[[151 146 149 108 130 121 151 155 112 108 109 133 152 107 152]
 [104 104 105 146 108 104 147 141 153 152 150 148 147 141 106]]
:
[[107 152 151 146 149 108 130 121 151 155 112 108 109 133 152]
 [141 106 104 104 105 146 108 104 147 141 153 152 150 148 147]]

[[124 115 110 120 125 152 145]
 [145 133 136 125 116 131 152]]
:
[[152 145 124 115 110 120 125]
 [131 152 145 133 136 125 116]]

[[145 149 110 112 125 127 117 111 111]
 [110 112 146 144 128 137 144 143 140]
 [142 142 127 128 112 111 118 141 112]
 [139 137 133 128 111 109 110 121 126]
 [134 130 139 140 113 111 113 146 129]]
:
[[111 111 145 149 110 112 125 127 117]
 [143 140 110 112 146 144 128 137 144]
 [141 112 142 142 127 128 112 111 118]
 [121 126 139 137 133 128 111 109 110]
 [146 129 134 130 139 140 113 111 113]]

[[130 129 143 123 122 129 123 125 138]
 [129 125 112 129 149 126 128 129 139]
 [134 127 120 126 132 120 127 120 122]
 [129 131 121 124 135 118 136 122 124]
 [125 129 116 125 123 136 125 142 132]]
:
[[125 138 130 129 143 123 122 129 123]
 [129 139 129 125 112 129 149 126 128]
 [120 122 134 127 120 126 132 120 127]
 [122 124 129 131 121 124 135 118 136]
 [142 132 125 129 116 125 123 136 125]]

[[101 131 127 137 147 136]
 [109 113 127 109 134 142]
 [110 118 127 125 107 109]
 [137 112 157 120 153 140]
 [130 112 123 137 128 110]]
:
[[147 136 101 131 127 137]
 [134 142 109 113 127 109]
 [107 109 110 118 127 125]
 [153 140 137 112 157 120]
 [128 110 130 112 123 137]]

[[131 106 138 122 135]
 [135 149 116 115 127]
 [120 141 123 144 120]
 [133 113 134 118 134]
 [134 110 135 116 136]
 [124 149 119 137 121]
 [120 110 138 143 128]
 [120 112 138 144 127]
 [120 144 122 144 120]
 [119 111 138 144 127]
 [135 147 117 114 128]
 [117 115 137 150 124]]
:
[[122 135 131 106 138]
 [115 127 135 149 116]
 [144 120 120 141 123]
 [118 134 133 113 134]
 [116 136 134 110 135]
 [137 121 124 149 119]
 [143 128 120 110 138]
 [144 127 120 112 138]
 [144 120 120 144 122]
 [144 127 119 111 138]
 [114 128 135 147 117]
 [150 124 117 115 137]]
---
[[133 142 130 128 135 134]
 [121 121 129 125 137 131]
 [136 127 136 113 135 132]
 [150 127 121 133 131 113]]
:
[[121 121 129 125 137 131]
 [133 142 130 128 135 134]
 [136 127 136 113 135 132]
 [150 127 121 133 131 113]]

[[119 133 140 136 126 144 124 138 131 137 138]
 [146 130 121 125 139 116 139 123 131 125 124]
 [116 132 142 138 122 145 123 138 132 136 137]
 [131 137 107 124 142 127 151 142 131 111 115]]
:
[[116 132 142 138 122 145 123 138 132 136 137]
 [119 133 140 136 126 144 124 138 131 137 138]
 [131 137 107 124 142 127 151 142 131 111 115]
 [146 130 121 125 139 116 139 123 131 125 124]]

[[121 140 131 138 116 115 118 130 114 104 130 141 149 123 136 132]
 [114 103 106 121 105 116 119 118 110 100 116 124 119 113 110 109]
 [128 146 137 141 125 139 128 134 124 120 133 154 157 129 141 138]
 [126 102 109 115 125 138 134 120 131 138 119 112 103 122 109 111]
 [117 110 111 118 111 110 119 120 113 105 119 108 108 116 114 114]]
:
[[114 103 106 121 105 116 119 118 110 100 116 124 119 113 110 109]
 [117 110 111 118 111 110 119 120 113 105 119 108 108 116 114 114]
 [121 140 131 138 116 115 118 130 114 104 130 141 149 123 136 132]
 [126 102 109 115 125 138 134 120 131 138 119 112 103 122 109 111]
 [128 146 137 141 125 139 128 134 124 120 133 154 157 129 141 138]]

[[112 108 148 142 143 141 145 112 121 109 141 134 130 147 147 145]
 [110 110 145 144 146 144 143 114 118 113 140 132 140 142 145 145]
 [130 139 109 145 152 149 111 112 109 143 145 147 145 145 111 130]]
:
[[110 110 145 144 146 144 143 114 118 113 140 132 140 142 145 145]
 [112 108 148 142 143 141 145 112 121 109 141 134 130 147 147 145]
 [130 139 109 145 152 149 111 112 109 143 145 147 145 145 111 130]]

[[157 128]
 [109 129]
 [110 128]]
:
[[109 129]
 [110 128]
 [157 128]]

[[110 139 149 143 118 150 104 108]
 [120 121 150 148 112 149 106 112]
 [147 106 109 109 109 111 140 108]
 [138 108 147 129 109 147 106 111]
 [105 144 139 144 136 149 109 105]]
:
[[105 144 139 144 136 149 109 105]
 [110 139 149 143 118 150 104 108]
 [120 121 150 148 112 149 106 112]
 [138 108 147 129 109 147 106 111]
 [147 106 109 109 109 111 140 108]]

[[144 106 127 131 125 151 127]
 [145 114 127 124 117 145 130]
 [143 116 128 123 117 144 129]
 [116 152 128 118 125 103 130]
 [131 109 127 148 142 145 125]]
:
[[116 152 128 118 125 103 130]
 [131 109 127 148 142 145 125]
 [143 116 128 123 117 144 129]
 [144 106 127 131 125 151 127]
 [145 114 127 124 117 145 130]]
